In the data rows, 500 means zero.
Two rows play each game, the first against the second. How much does the first row win by? 20 is about a draw, 40 a big win and 0 a big loss. Wins can go round in a circle: one row can beat a second, the second a third and the third the first. Each row has two weighted sums of its numbers, A and B, taken from their middle values. A row wins by its A times the other's B, less its B times the other's A.
[588,592,436,387,592,443,414,542,628,539,507,510,583,511,617,577,489,630,511,543,620]
[619,674,497,578,657,436,358,511,511,568,537,379,643,502,618,610,549,511,505,538,597]: 21
[457,481,468,480,446,519,477,564,485,586,604,433,557,594,466,491,574,485,492,502,516]
[628,639,493,723,579,431,424,490,395,410,506,461,622,393,603,601,386,475,533,493,601]: 23
[625,658,497,510,609,524,436,534,552,524,464,564,533,487,619,615,385,634,535,509,645]
[497,526,480,508,464,527,551,480,535,426,459,571,493,491,498,484,400,461,580,482,514]: 17
[549,519,464,440,604,495,392,547,626,589,595,429,580,618,598,598,593,626,519,519,616]
[410,487,477,334,462,549,578,519,488,378,402,639,316,347,417,388,500,476,491,499,391]: 28
[447,506,455,363,503,475,546,539,556,537,463,538,440,533,487,475,507,489,548,490,495]
[465,455,523,470,492,538,555,480,583,510,559,401,569,611,452,506,548,498,509,509,445]: 10
[385,404,481,456,451,489,522,511,588,595,539,455,469,577,414,442,531,426,534,537,476]
[421,426,520,548,350,575,546,496,362,578,516,461,383,491,381,433,508,396,530,457,475]: 20
[554,603,490,551,534,487,426,507,484,540,558,480,612,582,604,586,543,564,513,498,620]
[376,398,445,398,435,461,623,529,554,479,481,568,448,511,433,371,452,411,566,491,394]: 18
[440,461,452,456,470,501,470,530,501,543,579,479,529,692,456,486,586,485,542,489,506]
[441,494,527,642,431,550,555,497,330,421,486,538,436,416,404,458,481,384,509,464,445]: 19
[517,560,498,510,526,532,424,509,516,481,461,473,468,434,532,527,557,531,494,514,525]
[483,481,439,393,521,414,485,537,624,590,484,475,497,522,550,479,561,552,526,542,550]: 14
[418,524,499,623,414,622,532,508,349,356,473,580,426,396,385,464,456,332,533,466,454]
[409,411,494,403,463,505,595,520,526,537,588,449,457,626,381,426,598,402,487,504,415]: 13
[551,580,534,712,512,519,461,478,358,406,516,485,559,428,510,548,460,460,512,473,502]
[457,441,543,625,385,578,522,489,424,517,522,360,589,586,452,481,537,453,556,436,457]: 37
[481,416,504,494,559,434,484,489,502,466,540,458,517,540,504,472,583,511,422,528,404]
[570,481,516,549,544,483,498,534,488,468,505,552,517,410,536,537,417,558,404,506,479]: 13
[385,361,512,524,392,483,672,501,439,493,472,547,355,451,390,348,428,401,433,474,367]
[549,579,496,570,491,509,445,502,484,536,519,488,604,576,577,569,489,553,507,475,608]: 24
[590,623,493,620,675,516,428,503,588,384,532,600,556,447,557,633,515,574,506,535,555]
[560,571,435,488,616,458,374,543,573,504,530,472,643,566,586,610,510,562,553,567,623]: 15
[230,213,512,289,253,531,724,490,500,646,508,426,323,591,269,250,504,299,468,473,261]
[502,448,517,508,482,454,591,440,398,466,473,501,445,428,476,439,425,487,408,491,419]: 20
[530,583,478,538,620,511,413,554,527,392,467,643,443,409,551,545,534,534,566,541,545]
[501,557,465,499,541,483,487,507,543,492,446,594,464,474,539,510,467,508,555,498,572]: 24
[461,482,478,412,421,489,588,524,507,538,439,578,453,542,489,427,446,464,529,449,488]
[398,347,555,496,373,474,675,468,364,453,511,466,392,432,362,330,426,358,381,442,299]: 16
[541,450,490,456,572,365,478,485,593,527,475,457,497,517,566,491,487,575,446,558,493]
[569,586,482,463,543,460,453,481,596,503,466,521,575,494,628,588,448,610,478,461,618]: 20
[574,464,541,552,575,417,479,409,561,516,444,456,503,416,573,506,396,579,461,504,523]
[397,390,499,437,408,499,448,497,537,648,525,391,556,637,449,446,627,475,553,515,483]: 18
[562,512,516,456,533,328,563,396,556,563,418,428,412,399,564,451,359,523,505,503,509]
[633,593,494,433,658,466,323,550,675,632,593,409,685,665,646,690,575,672,498,535,662]: 32
[396,422,494,515,427,597,547,526,353,373,505,563,485,454,358,436,527,406,488,482,370]
[185,180,532,355,226,536,817,488,485,520,515,471,267,578,156,198,595,242,537,444,181]: 14
[548,578,520,689,554,565,410,484,415,393,495,552,494,433,541,562,495,520,522,484,551]
[425,477,452,464,414,491,515,526,479,542,587,467,553,661,446,469,590,461,502,479,508]: 10
[484,508,507,418,450,492,516,461,544,570,416,503,414,436,505,467,455,530,565,470,536]
[320,386,430,307,371,461,691,533,491,555,487,574,343,559,361,317,515,374,485,474,377]: 5
[591,617,494,534,553,558,394,543,518,525,561,551,617,557,632,638,553,638,491,481,664]
[487,527,523,628,435,624,595,528,360,347,466,693,390,425,396,485,470,418,522,445,428]: 23
[531,532,522,514,536,462,528,486,480,444,479,496,485,400,544,502,424,526,443,510,458]
[536,544,515,565,493,541,458,501,464,547,511,470,533,568,549,560,498,517,528,461,575]: 24
[570,383,522,453,594,317,470,416,673,614,519,338,565,548,578,519,543,561,430,564,484]
[527,562,532,756,484,535,547,514,377,263,503,620,481,420,418,507,446,396,561,475,476]: 25
[529,525,503,466,533,577,503,506,530,430,506,559,492,424,458,547,573,500,519,500,477]
[511,589,474,459,547,450,463,495,483,535,430,576,363,381,517,452,461,474,531,525,526]: 32
[495,503,495,633,587,492,513,486,548,374,515,564,431,559,471,508,540,444,528,571,477]
[433,370,509,431,437,392,601,459,553,512,460,436,373,435,413,354,446,429,466,543,374]: 20
[577,603,527,556,569,605,418,489,431,451,421,574,479,341,548,596,539,609,510,489,592]
[394,443,508,354,447,587,551,506,517,498,451,567,306,448,370,418,577,439,473,506,393]: 19
[587,560,522,503,557,501,481,472,508,483,481,595,573,476,580,549,453,586,426,496,555]
[331,395,472,458,396,518,551,557,421,558,549,449,458,619,376,427,608,407,499,496,423]: 24
[446,544,495,595,439,701,577,553,373,286,504,689,409,428,417,479,486,392,520,465,459]
[542,525,548,573,491,491,555,505,409,464,468,534,443,370,503,491,440,502,416,488,435]: 19
[483,497,536,533,375,593,537,492,392,500,449,465,470,439,444,498,427,480,551,437,492]
[529,467,511,523,589,403,419,496,483,463,523,398,621,483,557,514,518,545,427,544,475]: 26
[685,710,484,621,645,477,214,501,592,555,553,394,732,536,733,760,602,673,556,537,795]
[423,403,492,456,490,472,570,504,568,589,544,409,525,632,427,443,603,446,511,521,434]: 33
[504,506,490,512,540,485,404,503,568,509,603,404,675,638,539,579,601,590,518,512,545]
[602,652,522,551,578,646,402,513,480,464,465,625,526,388,585,635,530,615,500,483,629]: 18
[604,530,536,551,559,351,466,424,495,492,445,457,506,439,560,524,423,539,496,512,528]
[618,600,456,416,670,482,354,494,668,558,470,489,576,478,659,621,488,678,555,566,652]: 24
[410,417,469,473,462,480,521,517,573,547,507,455,486,619,469,447,544,444,558,530,518]
[598,564,478,393,691,445,444,508,625,461,432,562,535,407,637,542,489,663,433,539,558]: 26
[559,510,544,626,551,490,465,436,449,436,500,428,524,419,539,522,478,528,485,501,509]
[635,626,497,508,608,506,410,468,596,519,476,525,532,468,644,614,447,632,548,509,668]: 20
[345,456,481,429,348,618,643,529,442,552,551,584,405,631,385,392,538,384,507,448,429]
[633,570,485,466,644,462,331,477,705,574,557,368,717,625,631,661,607,682,574,556,640]: 28
[269,292,525,411,305,523,680,510,353,499,475,479,300,466,246,270,554,254,521,471,255]
[408,378,479,390,466,302,582,458,530,668,529,325,416,496,414,354,465,386,453,562,399]: 19
[564,601,499,479,533,535,431,507,532,497,531,514,587,628,587,605,513,581,527,468,602]
[478,390,545,522,449,382,544,458,469,558,495,370,537,456,476,410,449,432,397,489,417]: 21
[507,453,543,548,498,450,583,491,447,422,453,511,458,385,488,421,416,465,464,474,408]
[661,708,496,553,629,592,316,534,551,556,577,533,689,567,673,720,545,699,561,500,747]: 18
[539,621,520,624,487,561,507,531,327,433,486,546,572,416,488,520,393,420,502,468,496]
[610,485,500,488,616,402,420,460,579,490,510,440,556,460,627,549,526,627,465,562,538]: 21
[686,701,511,597,700,540,372,498,567,360,400,614,507,329,675,665,424,673,543,521,657]
[432,453,547,500,384,683,567,538,406,605,485,566,384,495,383,479,460,480,527,463,483]: 24
[560,522,517,519,554,524,475,486,529,537,482,541,534,420,563,545,449,571,446,513,542]
[493,413,505,414,544,411,522,521,525,465,472,487,512,499,495,415,506,520,419,535,409]: 22
[450,531,514,550,424,712,547,538,385,436,460,646,389,403,434,463,505,475,469,453,441]
[590,574,502,473,603,484,387,492,642,574,569,451,651,683,603,633,641,638,492,528,602]: 28
[353,299,471,319,438,325,699,471,560,499,428,478,326,470,385,267,401,374,397,520,307]
[438,450,492,407,411,565,431,480,556,624,496,413,555,593,466,497,622,505,501,490,499]: 33
[552,632,484,566,548,596,448,517,489,384,489,676,407,375,497,552,550,504,544,507,597]
[525,564,467,365,567,520,417,531,543,548,477,527,419,416,532,548,506,595,576,507,574]: 21
[502,534,485,517,491,613,448,556,515,560,525,578,530,606,542,568,522,550,473,467,586]
[436,448,493,399,462,550,470,500,514,603,488,449,456,534,454,469,561,518,553,478,492]: 26
[639,577,508,559,607,513,406,497,518,492,508,552,600,412,608,623,448,607,408,537,595]
[450,488,518,630,385,582,541,499,374,502,529,480,489,557,425,493,498,422,533,462,500]: 16
[421,481,506,484,422,529,511,496,398,491,503,470,432,471,406,436,554,402,503,458,399]
[467,514,520,719,427,591,582,547,328,264,481,653,398,424,417,459,445,376,522,469,433]: 9
[553,614,506,666,548,645,458,520,473,356,500,703,408,399,522,608,463,532,559,506,621]
[615,470,546,564,593,358,442,433,633,608,524,306,557,503,557,540,493,571,450,570,530]: 15
[464,498,467,453,495,486,447,499,570,513,553,482,573,580,525,525,589,498,537,531,513]
[455,508,475,501,455,482,592,468,554,435,441,553,486,491,484,456,471,458,522,465,499]: 20
[349,356,454,317,411,478,648,533,500,524,478,572,359,586,396,357,479,398,503,466,392]
[531,558,501,449,493,561,474,460,617,546,444,533,475,535,602,534,480,550,557,481,583]: 39
[356,445,504,443,315,634,600,513,427,549,496,550,398,528,376,399,524,390,556,442,436]
[583,603,477,486,635,498,442,530,491,400,427,544,570,388,596,565,449,569,528,492,518]: 21
[554,600,531,468,464,450,533,459,408,540,388,417,491,362,539,447,381,446,514,449,534]
[479,454,459,470,464,509,458,555,489,575,569,391,567,593,479,515,546,506,521,489,514]: 20
[535,433,525,540,466,372,522,433,454,567,490,379,550,477,509,477,450,480,415,495,462]
[331,372,482,332,351,530,568,500,529,623,503,462,425,569,386,372,600,413,541,475,389]: 18
[413,467,402,403,540,393,537,561,578,567,466,525,385,486,475,410,508,440,515,556,521]
[429,324,517,368,450,402,615,464,525,562,493,455,365,526,391,371,510,421,460,529,345]: 14
[489,553,486,614,466,526,553,535,376,376,499,644,467,414,462,472,397,416,511,500,469]
[550,550,494,428,579,436,401,472,654,608,593,410,642,695,596,600,611,607,504,529,596]: 19
[309,360,520,454,250,623,720,520,355,559,483,530,320,463,292,331,468,351,511,401,350]
[502,504,492,404,492,518,457,516,599,507,548,415,607,610,523,544,608,559,499,482,522]: 16
[542,422,456,376,631,285,463,454,659,606,426,393,534,433,591,475,417,584,416,575,519]
[512,537,487,415,518,459,509,476,556,443,432,530,449,415,478,483,464,524,526,505,436]: 24
[402,450,514,474,377,596,545,498,501,565,521,483,543,625,478,481,508,499,541,453,500]
[551,450,524,464,575,434,502,483,553,560,508,469,503,514,537,476,522,521,407,532,440]: 19
[542,585,526,653,419,655,517,523,310,423,492,614,569,422,482,522,412,468,484,436,493]
[498,487,513,477,572,360,516,435,541,577,520,375,496,477,510,458,482,474,410,545,449]: 18
[486,520,499,446,439,510,529,462,556,462,443,513,541,516,525,506,447,527,553,477,517]
[491,589,520,466,479,570,537,483,478,428,387,667,360,315,510,486,483,537,499,470,488]: 13
[622,570,508,470,660,460,376,480,643,622,569,386,602,582,607,647,570,608,514,556,618]
[454,435,452,358,457,473,535,511,528,574,439,540,395,433,472,427,446,505,535,517,494]: 24
[393,417,488,461,409,487,680,491,460,431,419,606,366,504,401,371,386,344,561,476,398]
[265,305,509,430,274,533,672,543,413,508,520,448,430,563,268,338,521,296,524,457,291]: 20
[520,493,473,468,527,480,412,548,522,572,573,408,637,612,520,558,618,572,529,505,543]
[500,591,492,538,483,546,526,479,496,403,351,620,432,358,482,477,397,464,551,468,505]: 15
[477,493,436,304,564,463,441,521,630,603,580,441,598,705,536,550,628,538,465,512,567]
[341,391,501,557,362,566,632,507,377,328,473,582,387,459,302,374,455,360,526,470,300]: 26
[707,720,514,619,617,627,287,532,484,423,496,661,568,379,678,720,541,729,504,496,705]
[416,471,457,455,496,496,615,528,466,374,419,705,332,371,401,408,437,392,537,530,403]: 11
[588,570,478,547,576,473,347,526,547,546,579,456,651,623,613,650,605,614,521,533,654]
[396,450,491,465,419,348,562,496,396,573,467,396,475,475,407,367,412,310,482,525,421]: 23
[523,544,468,410,530,538,483,520,501,433,387,611,361,373,501,477,511,520,524,495,502]
[627,537,565,699,566,430,399,456,450,531,492,403,594,452,606,582,459,578,517,515,543]: 38
[318,343,487,428,323,512,602,528,443,540,516,445,452,631,306,369,572,347,539,460,355]
[478,347,524,475,572,373,517,439,664,658,474,352,451,511,513,455,507,537,503,570,445]: 20
[453,583,503,651,471,658,569,545,388,280,476,761,406,398,423,529,408,438,539,494,456]
[466,474,483,417,476,537,393,499,522,609,545,408,527,574,509,524,667,557,489,534,572]: 19
[678,730,518,768,603,538,311,507,470,349,504,532,702,407,629,693,474,584,515,505,657]
[357,335,517,312,395,485,597,440,653,670,529,369,413,684,389,362,637,392,506,508,402]: 22
[452,473,486,447,444,515,517,516,442,442,467,547,400,412,408,414,502,421,465,516,396]
[444,458,512,530,390,565,568,549,441,550,572,453,510,609,446,467,534,421,489,441,475]: 18
[645,688,491,593,640,554,395,466,466,493,391,586,495,273,629,607,383,558,519,517,623]
[550,511,535,611,500,553,524,498,475,436,482,632,472,401,539,528,515,544,445,497,500]: 14
[562,480,536,572,519,519,508,497,466,492,502,551,490,400,511,509,420,535,423,511,523]
[652,675,503,556,707,490,372,490,574,425,554,486,648,492,617,655,506,566,507,532,572]: 15
[589,512,538,597,548,447,415,470,484,545,511,384,580,463,594,549,454,537,444,496,517]
[476,509,497,565,474,540,505,504,493,421,496,492,539,548,495,501,419,445,547,495,537]: 31
[429,449,479,370,480,540,549,558,533,605,588,495,507,622,461,467,597,467,451,493,445]
[474,499,467,512,497,520,432,507,484,550,596,411,602,559,486,532,590,481,574,539,536]: 15
[484,483,531,577,448,597,574,501,393,435,443,539,415,386,449,448,422,429,497,446,416]
[408,438,514,559,357,561,576,503,418,474,539,432,511,620,415,431,513,343,558,451,436]: 28
[663,583,525,484,635,459,457,452,548,489,426,534,492,364,673,569,382,643,408,501,552]
[552,489,494,475,586,391,475,469,611,519,486,443,492,476,539,490,504,528,459,552,463]: 17
[576,468,520,435,574,307,479,431,684,592,518,303,591,563,585,509,524,569,415,555,489]
[506,428,487,386,514,380,543,473,552,534,538,468,503,518,485,458,509,504,435,543,449]: 31
[511,523,492,458,557,550,449,542,533,414,492,555,482,394,504,534,558,582,487,508,500]
[415,476,488,460,460,548,545,492,589,513,516,462,516,588,418,465,621,435,523,523,455]: 10
[633,570,522,545,607,505,413,498,497,486,453,589,549,420,595,587,429,638,427,525,577]
[393,426,490,407,401,498,563,526,467,516,519,482,466,609,407,407,508,417,473,492,416]: 21
[418,463,498,398,441,564,607,523,494,362,441,627,311,405,404,396,439,456,504,459,362]
[568,590,538,697,512,575,430,506,397,342,504,562,475,435,497,562,490,457,529,483,534]: 34
[610,520,521,549,595,447,466,487,516,557,483,480,518,399,573,544,428,600,453,511,566]
[554,587,538,553,479,531,448,475,401,491,442,464,507,372,551,526,486,495,490,459,516]: 13
[502,513,510,632,548,484,513,488,516,404,525,547,486,450,470,500,454,432,530,530,471]
[658,661,556,622,567,581,311,468,450,418,470,507,637,362,605,674,533,633,534,491,619]: 20
[494,517,491,409,478,544,574,512,526,508,462,562,459,501,501,493,453,501,533,459,505]
[538,488,512,522,562,433,438,478,482,492,549,399,561,492,548,515,552,556,403,545,491]: 21
[505,468,503,451,517,469,493,457,493,596,492,418,457,514,471,465,534,482,471,511,481]
[361,440,502,505,333,532,586,497,395,548,517,460,472,574,382,402,556,326,544,484,452]: 22
[593,628,492,491,577,564,406,525,522,486,513,545,589,474,561,614,543,605,511,522,565]
[446,515,499,487,492,547,549,532,500,348,467,623,430,443,428,446,515,454,529,515,412]: 23
[454,463,524,569,362,592,555,525,367,503,508,450,495,497,354,458,503,408,556,447,427]
[613,598,451,654,642,470,353,498,486,383,550,503,638,457,589,639,555,562,566,558,624]: 23
[446,505,490,364,515,517,508,515,522,447,421,593,348,402,475,433,491,504,533,499,433]
[403,433,454,423,423,527,489,551,491,537,581,439,500,618,428,470,589,450,580,494,495]: 16
[600,628,504,540,571,590,360,531,492,569,536,521,589,492,598,664,570,667,522,490,685]
[590,482,486,423,588,398,494,449,641,556,452,474,426,432,595,499,437,602,492,548,537]: 17
[341,303,527,493,331,499,746,479,352,483,439,609,280,412,315,277,390,332,418,459,283]
[488,470,508,560,415,574,513,512,490,534,510,505,617,584,515,513,426,510,514,455,521]: 24
[509,570,543,586,400,581,513,490,354,471,534,504,534,490,451,552,489,470,554,417,470]
[603,622,503,589,559,620,388,537,538,528,534,536,582,490,586,664,472,642,541,501,689]: 27
[468,439,491,460,463,433,531,485,549,597,562,409,518,606,447,485,528,491,513,511,489]
[341,353,483,444,387,473,611,476,555,560,550,446,392,579,372,378,564,379,530,534,424]: 23
[495,471,518,394,527,394,549,502,456,510,486,442,456,418,491,435,509,460,407,538,414]
[511,482,514,557,384,541,517,482,388,535,585,481,554,619,504,518,530,488,489,434,501]: 28
[319,327,463,382,352,453,647,536,409,557,504,498,379,618,360,329,543,355,464,454,374]
[467,431,517,450,475,477,524,466,583,594,502,439,514,529,433,496,536,473,525,525,471]: 8
[493,529,524,475,472,625,532,493,550,430,453,636,426,458,426,497,582,512,560,494,412]
[465,455,510,479,399,542,523,487,514,525,472,439,528,548,464,490,484,487,585,455,464]: 23
[424,384,545,560,395,466,596,469,371,466,469,431,449,450,398,366,456,397,450,491,370]
[495,542,484,590,457,417,493,520,372,448,535,365,577,500,445,468,473,355,515,505,455]: 19
[438,438,477,426,461,495,566,523,565,615,560,467,448,619,434,452,515,457,498,466,461]
[452,406,496,531,467,356,511,461,483,529,540,365,503,465,440,409,528,444,446,529,424]: 17
[651,673,475,542,627,540,388,498,574,526,487,511,571,486,675,637,454,666,538,477,689]
[468,495,515,615,414,555,517,516,430,491,529,446,593,575,462,514,523,419,600,446,497]: 31
[388,344,506,395,417,462,605,502,584,580,569,376,515,705,392,400,561,395,463,506,419]
[492,495,487,533,498,507,414,525,517,560,579,412,583,572,518,544,590,524,526,513,563]: 19
[658,684,555,646,571,569,334,464,450,473,504,494,594,453,620,676,503,620,526,503,624]
[428,455,459,352,525,525,463,500,654,610,538,439,518,593,483,483,552,476,531,546,538]: 28
[461,459,491,401,482,490,536,540,555,546,553,482,492,618,456,476,565,491,486,508,485]
[363,344,517,357,414,517,600,460,571,577,526,416,513,676,421,425,611,443,516,476,400]: 3
[502,498,458,447,503,514,399,519,537,507,584,445,637,700,557,560,628,530,486,499,561]
[666,625,472,404,691,401,393,476,579,543,476,504,528,451,687,587,467,641,469,548,593]: 17
[367,376,534,567,294,579,643,517,348,493,527,454,425,588,336,367,507,315,482,431,357]
[463,414,521,470,537,419,579,462,510,543,509,495,386,429,440,424,467,492,448,536,382]: 15
[542,483,522,556,501,508,524,506,502,520,494,573,474,393,505,489,423,496,436,485,484]
[395,485,525,572,351,619,617,505,325,388,461,665,374,370,366,430,423,386,486,445,415]: 21
[460,380,513,449,525,333,522,500,532,546,522,367,494,503,466,414,542,479,423,564,422]
[545,381,531,555,608,371,490,403,708,546,512,371,511,468,531,529,518,573,454,585,464]: 3
[454,504,425,358,535,442,522,542,575,554,512,543,507,626,531,469,552,524,472,510,521]
[356,430,482,503,318,580,644,551,429,479,509,569,443,546,349,407,459,345,578,429,430]: 16
[531,448,515,485,546,424,419,475,635,643,554,340,562,615,547,540,614,558,486,519,593]
[537,489,488,483,585,420,449,491,671,549,586,432,606,608,551,549,539,519,540,577,572]: 33
[685,709,543,660,556,494,356,431,448,494,472,393,710,420,637,645,450,578,541,445,621]
[389,408,480,451,422,506,538,524,419,578,607,459,510,653,406,442,573,400,486,494,436]: 8
[341,422,529,421,265,604,600,500,379,555,497,445,437,543,367,405,560,340,541,425,427]
[444,434,519,636,375,522,530,507,492,474,532,425,612,614,446,451,469,408,581,484,464]: 24
[661,626,493,604,565,529,368,516,490,512,527,475,596,547,629,665,532,612,543,482,650]
[453,474,491,550,425,446,502,513,312,421,529,389,550,529,420,455,484,355,517,488,426]: 16
[593,622,512,546,546,531,397,532,460,503,530,478,574,486,573,624,521,581,516,464,625]
[535,448,519,450,546,400,591,464,548,553,448,531,385,423,549,431,418,510,459,508,456]: 20
[486,502,492,615,461,575,516,511,460,451,526,552,603,519,522,534,453,493,506,466,564]
[422,310,520,421,429,377,616,490,438,495,519,449,450,512,392,341,519,383,389,515,313]: 30
[409,448,486,433,433,511,482,541,516,514,559,408,564,635,466,483,608,441,503,482,461]
[406,450,477,444,463,509,515,532,469,515,509,489,451,530,450,453,554,426,552,501,493]: 20
[521,585,524,682,478,572,552,524,378,385,448,604,522,444,475,529,400,429,528,457,501]
[572,516,527,557,565,442,483,448,498,415,456,502,515,416,570,523,459,566,427,516,500]: 20
[435,478,535,648,426,594,592,513,352,334,482,565,396,405,371,436,461,360,572,454,399]
[598,568,534,577,551,536,308,493,547,568,557,373,669,571,616,649,594,629,519,482,675]: 24
[610,492,499,596,621,316,346,452,569,585,506,259,627,451,597,566,522,585,451,574,595]
[546,487,536,559,529,459,544,473,512,455,474,515,506,477,514,472,425,533,389,470,443]: 18
[400,489,490,471,383,613,586,542,407,541,544,607,446,568,409,452,520,424,475,445,468]
[376,405,474,341,408,497,627,519,534,564,539,449,430,723,387,395,559,392,501,493,397]: 20
[597,599,491,647,566,591,401,529,545,444,517,567,604,466,588,656,530,577,555,506,643]
[492,526,467,475,500,480,458,495,478,467,477,494,447,452,497,459,506,441,538,517,502]: 15
[498,459,512,490,513,526,438,479,455,467,478,516,415,441,465,495,570,517,526,525,523]
[572,599,496,563,574,442,463,483,439,451,488,475,590,436,543,541,446,481,569,507,498]: 17
[288,382,506,499,287,632,700,579,415,459,511,601,391,578,316,353,485,295,529,435,384]
[423,477,471,559,474,518,436,471,502,472,498,467,452,451,471,453,558,422,604,553,523]: 24
[519,508,442,426,545,436,451,515,630,503,511,527,539,604,604,513,524,599,430,517,588]
[577,571,483,380,588,457,416,461,542,502,413,486,478,407,598,530,442,588,537,522,554]: 31
[500,412,537,449,573,389,529,449,588,589,527,427,430,500,501,457,438,502,473,535,438]
[360,415,475,477,406,512,560,535,430,554,616,434,478,612,371,421,586,411,496,481,408]: 19
[491,617,457,477,507,401,554,518,456,423,465,515,518,435,489,446,406,411,510,522,441]
[612,453,528,542,616,347,448,448,614,646,492,343,492,448,579,533,442,595,484,573,550]: 17
